In the data rows, the value 128 means zero.
What is the hidden score of each row? Scores go from 0 to 20, and 10 is about the middle. The score is a weighted sum of the row's numbers plus the product of two more (or one squared), each taken from its middle value.
150 92 79 103 125 94 103 177 96 113 92 115 154 123 80 118 129 169 121 122 175 109 118 88 >> 11
115 51 138 150 107 132 166 101 112 172 172 192 138 124 92 158 128 80 116 144 135 114 136 159 >> 4
173 103 108 96 137 105 143 154 143 119 87 86 146 81 187 99 148 161 79 104 123 153 117 77 >> 11
135 90 100 169 117 71 147 117 99 177 126 156 171 182 52 144 135 137 147 158 146 113 168 98 >> 9
112 145 140 57 165 123 98 110 112 46 102 67 138 110 170 127 106 123 85 63 91 161 72 86 >> 11
111 119 171 145 94 144 120 128 158 107 55 141 83 113 144 118 120 114 82 113 151 74 131 114 >> 11
136 63 149 169 128 117 204 98 87 155 157 210 144 143 88 156 149 111 158 155 118 104 170 136 >> 7
151 58 121 86 178 72 128 148 138 98 119 111 189 98 185 115 160 186 117 98 114 143 99 39 >> 7
117 115 113 132 58 88 121 145 167 152 67 129 119 97 68 117 58 130 113 165 146 65 120 160 >> 12
89 148 175 109 128 142 103 106 211 85 116 134 84 62 147 156 111 130 85 146 77 146 60 153 >> 13
87 129 160 110 106 137 115 99 124 110 145 121 104 121 130 175 151 122 114 138 129 146 115 146 >> 9
104 112 126 98 159 102 100 173 185 123 80 114 159 71 172 125 111 186 105 152 118 134 84 105 >> 8
169 101 134 128 124 123 105 144 106 165 166 134 137 155 183 109 140 155 130 169 117 148 120 108 >> 6
143 126 78 96 149 79 111 156 147 119 120 91 163 150 132 106 129 161 144 96 147 145 125 108 >> 9
111 154 99 88 159 88 125 141 85 103 114 112 161 124 109 94 146 143 116 95 158 170 140 130 >> 9
163 105 161 80 170 151 122 147 218 95 159 91 126 128 193 116 118 152 100 111 48 155 106 80 >> 12
140 187 139 179 121 129 139 158 166 149 154 117 60 145 122 132 93 97 181 142 134 79 100 159 >> 8
128 92 128 160 110 108 204 65 84 134 165 192 141 148 61 195 156 118 141 154 161 114 165 112 >> 10
125 108 131 110 147 116 126 148 140 159 129 140 142 106 182 91 151 165 109 100 135 151 148 133 >> 6
157 87 117 140 130 126 143 132 157 172 131 152 167 149 141 87 135 102 170 136 158 107 159 94 >> 9
152 86 106 141 157 106 173 156 113 198 134 141 161 189 183 71 130 120 176 147 142 78 208 70 >> 8
127 181 115 108 144 161 127 130 71 102 179 81 136 142 129 147 142 183 123 67 120 199 83 80 >> 9
144 55 113 84 183 103 72 203 93 125 85 93 180 114 157 112 121 171 169 130 126 113 166 93 >> 4
171 49 141 132 136 62 119 177 136 146 153 91 142 154 196 77 138 177 178 173 105 123 116 90 >> 8
101 138 68 74 99 101 97 115 118 89 101 51 144 47 121 157 131 140 70 105 165 177 73 95 >> 9
92 143 151 112 115 126 128 117 127 89 158 140 127 92 88 163 136 98 102 105 113 154 106 153 >> 10
112 162 127 112 115 113 109 132 128 112 126 123 117 146 125 137 122 162 141 121 94 139 128 160 >> 10
143 86 94 102 123 71 112 131 83 124 98 115 183 154 113 142 140 198 167 140 162 173 150 98 >> 6
188 108 105 109 180 136 56 186 133 120 103 101 166 139 189 92 115 164 157 123 136 117 139 79 >> 7
137 119 104 135 131 90 145 143 103 160 149 98 160 98 150 115 156 132 120 90 146 145 119 116 >> 9
107 147 150 162 102 118 125 56 93 121 117 134 119 121 83 187 133 58 139 101 129 159 164 152 >> 6
134 165 215 170 74 234 85 85 147 102 136 174 89 117 166 143 140 87 98 122 113 143 118 185 >> 8
119 164 153 120 119 185 105 98 165 109 113 147 88 93 127 166 104 104 105 157 116 140 70 144 >> 17
132 117 139 121 138 115 102 124 105 148 165 98 127 107 156 124 130 144 128 146 113 144 112 94 >> 6
103 129 186 119 133 158 103 125 148 73 132 156 107 117 168 145 111 101 93 169 70 132 101 155 >> 10
145 86 116 133 127 90 141 180 125 188 133 130 160 168 134 78 124 153 174 137 150 99 156 87 >> 7
94 143 110 105 97 150 64 162 206 154 81 131 99 117 130 107 86 127 115 153 131 93 110 177 >> 10
140 86 99 96 172 83 129 172 89 134 99 103 191 177 141 112 113 178 129 86 177 149 174 68 >> 4
81 123 163 105 112 116 107 94 157 97 95 152 118 76 138 129 146 153 97 177 62 130 84 141 >> 15
102 143 136 143 105 130 118 79 126 126 134 124 97 129 58 185 131 94 121 142 124 174 75 170 >> 8
174 167 124 147 186 139 164 115 66 105 176 103 142 142 127 161 135 152 130 109 133 144 179 127 >> 10
96 198 98 96 117 110 77 119 161 105 86 141 112 102 143 167 94 104 110 116 111 131 112 152 >> 15
126 147 84 132 100 122 121 139 145 134 118 99 139 142 147 103 119 160 157 133 125 104 131 116 >> 18
91 159 129 54 173 112 130 134 134 84 106 83 141 97 153 122 138 166 97 75 127 154 133 97 >> 12
123 177 187 157 112 176 131 86 151 156 137 164 96 153 138 149 126 106 126 161 91 124 123 167 >> 12
109 116 155 151 116 135 111 143 153 152 136 121 118 123 156 127 107 123 133 189 102 95 94 117 >> 7
133 175 76 157 115 132 179 87 70 118 139 129 99 182 44 216 155 123 168 116 180 127 134 111 >> 13
117 114 112 60 167 125 136 118 127 81 134 90 172 107 141 134 144 162 77 28 117 201 125 116 >> 9
51 197 107 101 97 106 140 81 122 102 116 97 113 75 79 177 122 176 107 123 138 148 96 141 >> 12
116 174 110 193 83 136 114 138 122 183 127 162 86 202 93 154 121 166 199 195 147 60 122 151 >> 10
124 149 96 59 158 97 114 144 121 92 122 65 162 120 159 102 136 169 119 91 172 170 126 124 >> 8
115 183 134 153 115 124 168 89 124 135 165 144 96 172 119 157 106 105 173 141 128 105 160 175 >> 8
82 183 92 183 152 147 153 77 83 139 167 120 106 153 95 167 134 131 151 134 183 135 133 144 >> 13
109 118 144 84 121 95 101 105 95 54 178 133 134 111 128 159 151 134 108 118 71 171 97 119 >> 14
143 148 168 145 142 144 136 106 162 127 142 135 81 83 124 154 141 78 151 147 111 105 108 140 >> 13
117 126 92 130 169 137 140 87 91 98 134 170 134 139 113 158 126 128 107 111 125 144 143 110 >> 10
116 114 157 124 124 146 101 91 153 136 116 149 88 72 136 144 111 100 90 120 99 95 117 157 >> 13
104 135 125 111 79 60 94 150 205 132 107 119 128 81 95 121 100 160 119 152 145 121 125 155 >> 11
179 137 116 102 182 102 89 159 132 149 126 58 176 164 186 81 167 179 136 113 128 153 139 128 >> 8
169 173 166 150 128 156 134 120 169 112 179 116 88 159 135 155 111 114 148 146 132 103 153 159 >> 9
133 113 122 114 136 98 124 124 123 132 98 102 135 127 128 120 156 171 143 98 124 145 120 117 >> 8
148 179 163 140 100 164 101 115 134 114 161 135 103 116 153 148 149 80 136 109 132 159 124 182 >> 6
143 134 92 126 110 103 100 175 100 150 124 100 155 132 129 84 110 152 153 146 159 134 117 134 >> 12
160 96 175 164 120 130 142 132 108 147 170 157 125 175 98 143 165 129 191 153 102 120 176 171 >> 7
176 97 118 174 183 137 139 198 126 166 139 138 160 176 168 46 166 118 178 160 176 74 178 89 >> 16
141 127 126 171 90 131 157 103 109 173 194 176 101 152 107 144 145 121 161 194 129 98 133 182 >> 7
132 119 86 118 147 88 140 176 73 161 118 106 157 174 139 95 141 181 147 114 190 115 147 84 >> 5
150 51 129 120 149 72 119 168 121 154 116 142 191 169 166 47 125 152 167 142 164 129 163 70 >> 7
63 152 105 102 89 112 97 97 120 96 135 114 118 135 101 149 140 150 76 84 110 169 110 113 >> 11
137 176 178 153 100 197 131 101 125 150 129 151 97 83 74 162 135 86 117 141 63 142 115 191 >> 15
111 165 123 142 154 163 110 122 139 124 154 104 113 144 120 149 116 113 136 143 140 137 123 202 >> 11
127 119 110 122 162 117 178 96 59 105 181 134 156 162 97 174 158 87 133 70 131 157 178 79 >> 7
141 141 151 140 100 116 138 102 107 127 126 143 137 139 127 138 147 92 143 137 110 152 125 141 >> 8
146 117 136 120 92 113 134 159 120 152 165 104 123 139 188 85 110 160 144 153 99 148 102 100 >> 9
101 92 158 195 125 139 133 87 114 177 142 183 96 132 111 144 117 112 186 157 103 95 113 116 >> 6
131 122 119 149 144 141 113 170 145 116 123 98 93 149 166 71 135 113 162 117 162 85 108 163 >> 14
129 114 125 93 131 118 176 105 127 104 134 131 153 117 131 148 120 140 91 103 109 192 129 143 >> 10
84 168 128 166 79 155 155 84 109 139 148 144 81 141 68 165 91 90 128 155 113 117 130 159 >> 12
160 96 166 153 143 137 176 137 159 152 106 144 101 117 122 107 98 120 124 153 75 88 129 135 >> 12
114 146 148 100 144 113 90 120 123 91 133 109 120 92 117 132 90 159 123 142 79 142 75 151 >> 11
134 140 141 151 108 141 133 128 183 135 131 141 76 127 110 145 122 117 153 182 121 106 105 159 >> 11
144 140 175 123 139 157 109 146 179 108 127 146 84 81 161 123 91 88 88 167 83 105 99 130 >> 16
116 156 163 120 97 163 119 87 71 104 140 123 109 120 133 190 112 120 150 87 106 174 129 125 >> 10
109 81 111 154 92 99 162 124 127 185 82 148 134 158 107 128 134 109 121 140 162 103 173 113 >> 7
123 65 170 147 142 103 197 97 85 145 131 188 118 107 107 145 144 70 109 135 77 111 143 87 >> 16
84 117 111 80 118 139 105 84 97 60 88 43 137 84 119 146 141 118 29 58 135 162 84 138 >> 12
143 130 130 152 112 197 130 79 110 123 156 119 107 135 128 170 143 107 114 129 140 134 150 134 >> 9
120 93 127 181 90 139 163 73 89 143 178 163 121 159 59 179 132 124 157 161 125 121 171 156 >> 11
164 131 82 153 142 106 116 166 67 165 137 126 172 203 132 99 113 130 173 114 190 125 184 84 >> 7
90 158 120 83 178 121 123 96 143 70 74 115 126 86 126 137 118 143 47 97 101 174 103 120 >> 14
130 104 68 186 86 77 158 152 108 209 131 138 139 163 93 79 82 100 184 170 179 72 138 92 >> 19
166 122 105 93 150 52 110 180 127 102 89 104 176 100 155 110 132 179 145 151 139 106 126 102 >> 9
156 55 150 116 127 98 167 176 122 138 120 129 165 136 186 93 113 170 120 153 126 129 121 92 >> 7
147 150 149 145 102 170 101 91 97 108 140 181 97 99 84 167 124 94 101 127 89 152 125 160 >> 19
93 156 150 162 92 175 154 113 154 162 101 148 60 114 121 145 91 109 101 144 134 76 112 120 >> 13
97 148 79 99 121 84 95 117 134 133 121 83 144 108 90 126 120 183 80 66 146 149 110 80 >> 11
120 52 80 107 131 52 114 142 100 119 68 86 190 109 106 105 128 183 144 130 165 157 123 79 >> 15
107 94 211 87 132 194 150 94 146 68 88 164 135 76 128 145 106 83 60 120 85 164 127 139 >> 13
170 118 145 185 125 134 157 150 110 183 164 166 103 148 134 114 104 117 178 167 109 107 143 156 >> 7
105 157 127 112 95 161 97 94 115 102 168 146 119 119 123 157 108 103 118 127 95 172 96 169 >> 8
140 143 156 190 105 130 158 122 115 183 138 157 88 157 106 116 120 113 184 194 90 73 176 119 >> 12
90 143 99 53 115 111 140 116 139 99 122 66 159 133 123 135 132 110 74 54 143 186 120 100 >> 9
131 60 56 64 169 105 164 112 73 96 131 88 219 88 112 96 190 144 96 34 177 188 133 74 >> 15
120 126 127 70 172 125 72 156 92 106 150 42 162 166 183 96 163 147 67 36 152 182 112 120 >> 2
73 126 101 69 127 111 119 73 109 33 116 100 151 57 95 173 116 136 43 103 156 190 81 133 >> 10
126 112 96 176 80 100 162 154 119 212 116 136 114 173 97 98 97 103 197 177 145 54 125 132 >> 10
173 105 142 130 124 139 104 169 182 137 131 89 112 139 194 101 77 162 141 165 104 110 82 110 >> 9
148 71 89 150 159 91 180 184 83 155 126 135 170 175 136 65 141 115 186 142 190 82 192 50 >> 14
185 180 150 173 112 166 145 149 155 173 150 166 86 188 132 127 134 108 191 188 124 68 128 163 >> 15
119 127 99 75 130 76 129 129 94 107 105 61 156 140 112 161 179 147 100 50 139 185 122 125 >> 6
144 66 92 129 168 78 136 169 51 145 125 145 175 173 172 84 155 163 166 103 189 127 149 40 >> 2
109 147 76 84 179 109 109 147 118 148 134 78 171 167 137 118 146 163 135 112 135 169 155 112 >> 8
161 154 164 144 156 165 117 116 146 108 153 144 114 131 139 147 147 84 151 174 114 118 138 155 >> 10
154 121 125 192 133 179 154 152 85 167 192 151 121 196 85 126 158 97 166 166 147 100 142 136 >> 10
113 127 166 122 129 134 110 121 145 112 134 108 116 126 151 128 96 126 115 162 128 137 98 135 >> 7
134 118 81 135 66 107 110 149 128 173 102 85 150 144 110 102 133 180 159 155 170 63 141 135 >> 14
144 137 124 127 95 105 125 170 121 161 128 93 125 156 128 80 144 122 155 134 159 80 149 158 >> 8
109 160 132 94 157 138 94 128 116 110 135 121 130 112 143 132 103 106 103 113 100 147 101 112 >> 12
129 125 93 77 140 87 92 120 133 131 107 72 176 88 136 107 170 138 87 73 134 176 126 80 >> 9
124 72 121 90 133 87 108 129 139 87 54 114 184 85 134 151 134 183 83 96 113 170 108 83 >> 9
140 151 159 126 153 180 143 124 160 102 129 126 111 104 127 148 107 66 114 111 86 128 116 132 >> 11
125 180 152 169 79 185 125 94 181 137 146 109 50 90 101 189 107 106 152 142 104 105 90 174 >> 11
85 101 129 110 137 179 123 111 195 77 113 151 122 79 147 122 142 136 81 137 74 124 83 134 >> 16
154 126 138 134 127 137 110 159 137 138 106 130 131 143 171 86 162 112 132 152 114 113 111 135 >> 8
106 118 169 154 115 165 158 87 129 120 139 156 121 109 79 168 119 123 95 155 114 120 113 136 >> 11
133 118 112 88 136 122 152 126 60 102 188 129 192 142 116 136 132 165 162 85 133 170 163 133 >> 7
168 90 105 158 152 119 169 169 104 173 155 153 205 171 135 85 137 110 137 107 181 118 163 85 >> 14
206 123 220 131 147 204 149 127 129 98 183 132 113 132 141 145 148 91 87 117 92 157 123 175 >> 10
110 122 150 148 123 156 134 87 101 140 132 132 111 124 95 165 153 144 111 134 116 151 119 115 >> 10
172 175 128 87 114 99 75 208 186 149 107 88 124 76 162 118 85 139 87 125 139 115 120 151 >> 11
162 123 104 107 132 127 116 157 107 168 107 104 148 135 141 92 178 163 112 111 155 137 139 136 >> 7
127 115 65 69 116 80 132 125 91 105 142 52 173 81 83 101 150 210 115 95 195 167 109 83 >> 14
145 119 183 163 126 145 146 133 145 135 165 174 114 159 147 117 149 73 166 154 120 86 156 147 >> 7
175 81 134 95 168 141 162 196 99 144 152 111 186 113 145 80 145 138 162 155 154 116 150 92 >> 8
118 162 153 154 91 138 132 84 151 144 119 141 104 110 76 171 112 97 153 143 98 119 124 166 >> 11
155 140 94 114 125 108 90 167 132 130 102 102 153 132 142 95 130 149 157 137 121 154 129 107 >> 11
85 142 153 161 116 155 143 134 171 114 79 127 70 119 145 124 111 51 102 156 151 47 116 127 >> 10
182 119 142 105 166 138 112 148 132 138 154 135 167 186 194 95 140 176 133 95 86 162 142 105 >> 8
122 128 183 118 134 120 94 118 132 104 145 138 114 122 110 159 115 116 113 130 104 127 134 164 >> 12
135 138 107 114 86 134 73 140 170 155 112 105 109 124 116 110 129 131 165 137 138 119 103 138 >> 9
107 139 136 122 114 130 140 116 112 116 162 137 125 138 102 144 151 111 123 126 129 141 166 134 >> 10
129 153 125 137 119 161 106 90 176 129 117 138 82 93 94 145 116 101 133 146 117 131 75 149 >> 13
125 139 129 157 62 142 129 96 120 179 155 191 110 177 99 153 133 91 137 159 132 106 148 138 >> 13
114 134 94 64 142 124 96 145 118 80 101 57 156 119 154 105 137 144 91 44 118 179 106 104 >> 10
163 134 169 171 155 153 173 137 173 138 138 166 93 96 152 104 99 97 108 102 67 94 133 147 >> 13
144 67 172 126 136 126 137 137 157 116 129 130 129 128 164 97 97 126 98 158 71 114 118 77 >> 11
170 122 78 109 155 121 125 194 96 98 119 105 164 116 171 86 134 179 146 142 182 131 113 109 >> 11
106 130 169 97 117 161 123 119 86 102 153 161 126 88 133 147 113 116 138 91 94 168 110 149 >> 12
111 160 171 169 105 187 117 85 150 126 131 197 66 132 141 158 90 104 91 152 122 116 130 157 >> 13
99 132 124 76 158 106 131 112 87 106 131 117 175 79 132 145 171 129 59 76 104 167 104 121 >> 9
114 177 118 153 97 126 131 111 150 135 127 117 86 101 93 147 102 101 133 168 86 92 104 161 >> 14
131 124 95 141 80 79 118 156 129 177 117 136 126 132 126 96 112 126 164 173 151 76 152 143 >> 8
131 110 81 81 195 87 122 137 112 137 156 78 187 153 131 117 163 189 127 81 130 189 125 67 >> 7
185 142 154 163 108 156 128 154 154 154 135 139 93 183 127 127 138 132 194 141 113 83 150 158 >> 11
109 116 92 117 131 88 122 151 124 159 136 113 157 147 131 101 131 147 168 134 159 126 142 104 >> 8
134 139 165 131 122 165 126 112 151 129 129 164 124 126 127 147 125 100 152 104 108 147 134 120 >> 12
123 133 92 77 146 102 112 144 72 71 112 70 181 114 123 112 158 178 102 70 155 175 104 127 >> 11
106 132 152 164 93 133 181 117 141 171 136 157 69 95 108 173 88 100 151 191 91 91 119 141 >> 11
154 77 85 103 139 95 121 185 112 124 93 127 177 124 127 93 110 152 128 140 160 141 145 100 >> 10
73 106 118 147 55 119 131 86 170 130 93 136 88 64 80 168 120 94 120 166 142 74 101 110 >> 11
132 81 163 173 115 141 134 105 142 164 123 161 122 153 97 155 157 112 149 175 98 115 167 120 >> 9
138 74 115 172 110 84 161 161 119 178 131 152 135 163 132 120 123 130 191 192 165 59 164 115 >> 6
89 137 186 107 123 162 131 94 152 61 138 127 112 58 118 159 126 122 71 111 84 159 57 189 >> 10
129 139 159 187 121 166 131 94 149 149 128 194 76 121 103 160 125 102 148 148 99 103 121 156 >> 13
101 88 114 72 149 104 131 121 115 103 82 106 179 117 120 138 145 151 102 58 152 168 101 99 >> 6
121 103 125 105 125 106 133 147 118 147 162 89 164 149 156 132 135 187 151 122 101 177 123 137 >> 8
136 153 168 137 155 151 129 107 110 119 160 144 102 114 132 160 120 99 117 128 110 147 134 151 >> 10
177 75 142 151 123 96 151 187 151 184 123 144 146 161 161 79 149 97 168 139 143 65 147 86 >> 6
134 157 113 157 105 194 157 88 160 122 118 144 75 83 76 148 107 94 119 119 84 109 82 169 >> 16
137 136 144 141 131 166 132 116 177 116 110 139 103 158 93 157 95 118 118 141 121 137 104 138 >> 11
85 177 173 144 100 153 88 120 200 116 93 117 71 71 133 130 83 87 84 152 68 118 52 208 >> 12
108 124 88 100 140 108 126 100 77 144 149 116 166 146 91 166 167 154 136 116 114 178 122 111 >> 8
135 168 122 203 81 171 174 122 139 197 149 164 80 162 95 139 155 98 199 212 118 99 149 191 >> 14
76 146 105 96 87 122 113 87 115 80 95 90 109 75 76 181 108 132 55 90 144 180 80 127 >> 10
137 119 92 152 127 84 126 140 85 186 124 136 153 196 101 113 145 132 190 128 178 117 156 70 >> 5
103 133 113 118 105 111 117 119 105 142 106 153 127 112 145 107 146 151 132 110 90 143 122 112 >> 11
202 139 106 170 179 157 164 163 92 154 166 118 129 199 182 121 181 143 162 141 128 110 168 111 >> 8
153 78 121 114 174 113 114 176 108 135 147 126 159 144 186 69 158 165 110 133 155 88 169 96 >> 6
